In the rows, zero is written as 128.
Each path below is one point turned by a fixed rotation once a step. After each direction that follows a path, write how fast that rotation turns it, in degrees a step (0 if it stays still).
Each turn is a multiple of 5 degrees from 10 to 175, or 0.
Each row of a path follows its step; steps can be skipped.
Rotation 1:
step 0: 169; 104; 139; 119; 94; 136; 126; 114; 133; 147; 159; 142; 134; 131; 127; 143; 126; 111; 80; 138; 145; 104; 116; 150; 140; 143; 111; 87; 141; 182; 143; 141; 150; 123; 132; 141; 121; 134; 121; 151; 133; 116; 105; 108; 94; 106; 123; 121; 124; 127; 115; 89; 83; 108; 140; 131; 126; 98; 142; 89; 98
step 1: 120; 81; 99; 116; 161; 142; 121; 112; 119; 133; 117; 139; 145; 125; 112; 161; 99; 140; 164; 140; 171; 120; 114; 142; 116; 129; 109; 133; 122; 171; 139; 143; 171; 114; 162; 123; 127; 126; 150; 94; 138; 121; 145; 117; 140; 70; 106; 126; 119; 156; 140; 149; 144; 151; 110; 126; 135; 136; 143; 119; 95
step 2: 132; 115; 78; 133; 127; 122; 131; 114; 107; 108; 142; 100; 135; 128; 147; 137; 134; 149; 166; 126; 88; 102; 130; 162; 127; 112; 90; 119; 142; 156; 112; 135; 160; 128; 130; 123; 134; 144; 112; 144; 86; 118; 89; 127; 142; 121; 130; 97; 150; 117; 128; 116; 101; 162; 155; 79; 149; 128; 146; 114; 159
step 3: 116; 102; 86; 122; 88; 82; 86; 143; 155; 128; 129; 121; 114; 129; 93; 170; 101; 136; 149; 99; 110; 167; 114; 140; 116; 133; 103; 117; 120; 113; 133; 119; 123; 120; 133; 108; 129; 147; 114; 149; 134; 104; 103; 106; 145; 124; 139; 152; 114; 157; 121; 159; 170; 118; 127; 119; 103; 115; 142; 126; 149
step 4: 129; 133; 132; 128; 125; 90; 128; 170; 118; 132; 79; 130; 95; 131; 131; 104; 145; 120; 132; 152; 127; 137; 129; 169; 125; 113; 164; 142; 111; 154; 148; 120; 123; 108; 113; 129; 127; 125; 103; 143; 103; 109; 144; 122; 168; 118; 156; 73; 125; 149; 97; 126; 153; 153; 143; 143; 131; 142; 131; 141; 175
step 5: 152; 127; 122; 163; 126; 125; 118; 116; 130; 143; 140; 140; 104; 132; 118; 148; 141; 130; 90; 97; 133; 143; 152; 132; 143; 111; 135; 105; 116; 100; 164; 140; 120; 115; 120; 140; 131; 171; 138; 143; 142; 138; 147; 164; 105; 121; 149; 90; 130; 157; 142; 84; 156; 116; 179; 118; 69; 116; 134; 129; 141
step 6: 133; 103; 138; 125; 141; 137; 152; 116; 126; 167; 104; 116; 115; 142; 137; 151; 126; 78; 117; 127; 146; 145; 150; 127; 104; 83; 148; 143; 106; 118; 135; 108; 137; 94; 137; 138; 136; 125; 101; 105; 146; 109; 105; 119; 128; 115; 136; 118; 140; 155; 117; 97; 150; 137; 143; 164; 155; 127; 89; 105; 65
step 8: 159; 117; 129; 115; 123; 118; 134; 115; 168; 147; 115; 142; 149; 149; 110; 168; 110; 94; 114; 154; 147; 116; 93; 146; 115; 160; 75; 118; 121; 121; 133; 103; 141; 129; 163; 151; 121; 133; 122; 147; 104; 113; 69; 112; 82; 125; 118; 115; 103; 119; 144; 129; 110; 132; 120; 120; 140; 142; 139; 114; 114
step 10: 119; 94; 105; 145; 136; 118; 136; 142; 139; 144; 126; 117; 155; 132; 135; 162; 124; 148; 136; 115; 138; 115; 117; 164; 127; 120; 98; 83; 150; 121; 106; 152; 157; 124; 156; 128; 177; 152; 109; 125; 97; 120; 167; 127; 143; 109; 134; 88; 140; 121; 127; 144; 127; 167; 127; 90; 91; 130; 146; 141; 154
step 12: 112; 91; 117; 135; 103; 121; 122; 168; 118; 145; 106; 117; 107; 124; 85; 127; 141; 140; 118; 134; 109; 121; 117; 139; 87; 112; 162; 121; 158; 141; 161; 111; 112; 94; 110; 121; 139; 126; 116; 144; 122; 108; 135; 129; 144; 93; 144; 140; 152; 194; 98; 106; 124; 120; 134; 124; 117; 119; 137; 162; 153
Speeds:
128; 131; 129; 136; 133; 126; 134; 122; 132; 113; 122; 134; 134; 125; 125; 125; 138; 129; 129; 129; 126; 115; 128; 132; 133; 116; 123; 121; 132; 128; 129; 124; 132; 123; 129; 128; 127; 124; 129; 138; 129; 143; 128; 127; 136; 123; 136; 129; 142; 132; 121; 127; 126; 120; 125; 129; 129; 128; 128; 137; 131
140
127; 131; 135; 130; 133; 135; 131; 131; 127; 132; 132; 125; 129; 127; 138; 132; 126; 113; 126; 128; 115; 121; 130; 132; 128; 138; 132; 121; 125; 136; 126; 125; 131; 130; 133; 120; 129; 125; 122; 131; 116; 128; 126; 127; 132; 132; 135; 125; 127; 121; 111; 120; 129; 129; 131; 132; 137; 128; 129; 118; 132
170
131; 129; 121; 118; 125; 129; 131; 126; 133; 135; 137; 123; 149; 130; 123; 131; 130; 127; 128; 122; 131; 128; 126; 121; 136; 124; 120; 124; 130; 130; 123; 130; 118; 125; 126; 126; 128; 133; 128; 131; 128; 129; 128; 119; 119; 134; 133; 119; 126; 126; 127; 115; 134; 121; 122; 127; 120; 124; 125; 126; 138
140
128; 133; 136; 132; 135; 125; 134; 130; 117; 130; 117; 127; 130; 136; 129; 138; 124; 138; 134; 125; 139; 127; 133; 134; 131; 140; 127; 129; 137; 127; 125; 129; 125; 135; 121; 135; 135; 124; 139; 124; 129; 130; 125; 130; 128; 134; 132; 123; 135; 127; 127; 121; 130; 130; 133; 116; 132; 133; 136; 129; 137
130
119; 126; 130; 123; 128; 133; 135; 120; 130; 138; 125; 130; 129; 119; 117; 128; 128; 132; 134; 134; 127; 124; 137; 122; 125; 133; 128; 122; 127; 138; 124; 127; 128; 119; 135; 132; 114; 124; 131; 134; 127; 132; 123; 131; 127; 130; 124; 131; 128; 132; 143; 118; 126; 129; 130; 123; 138; 125; 134; 123; 120
55
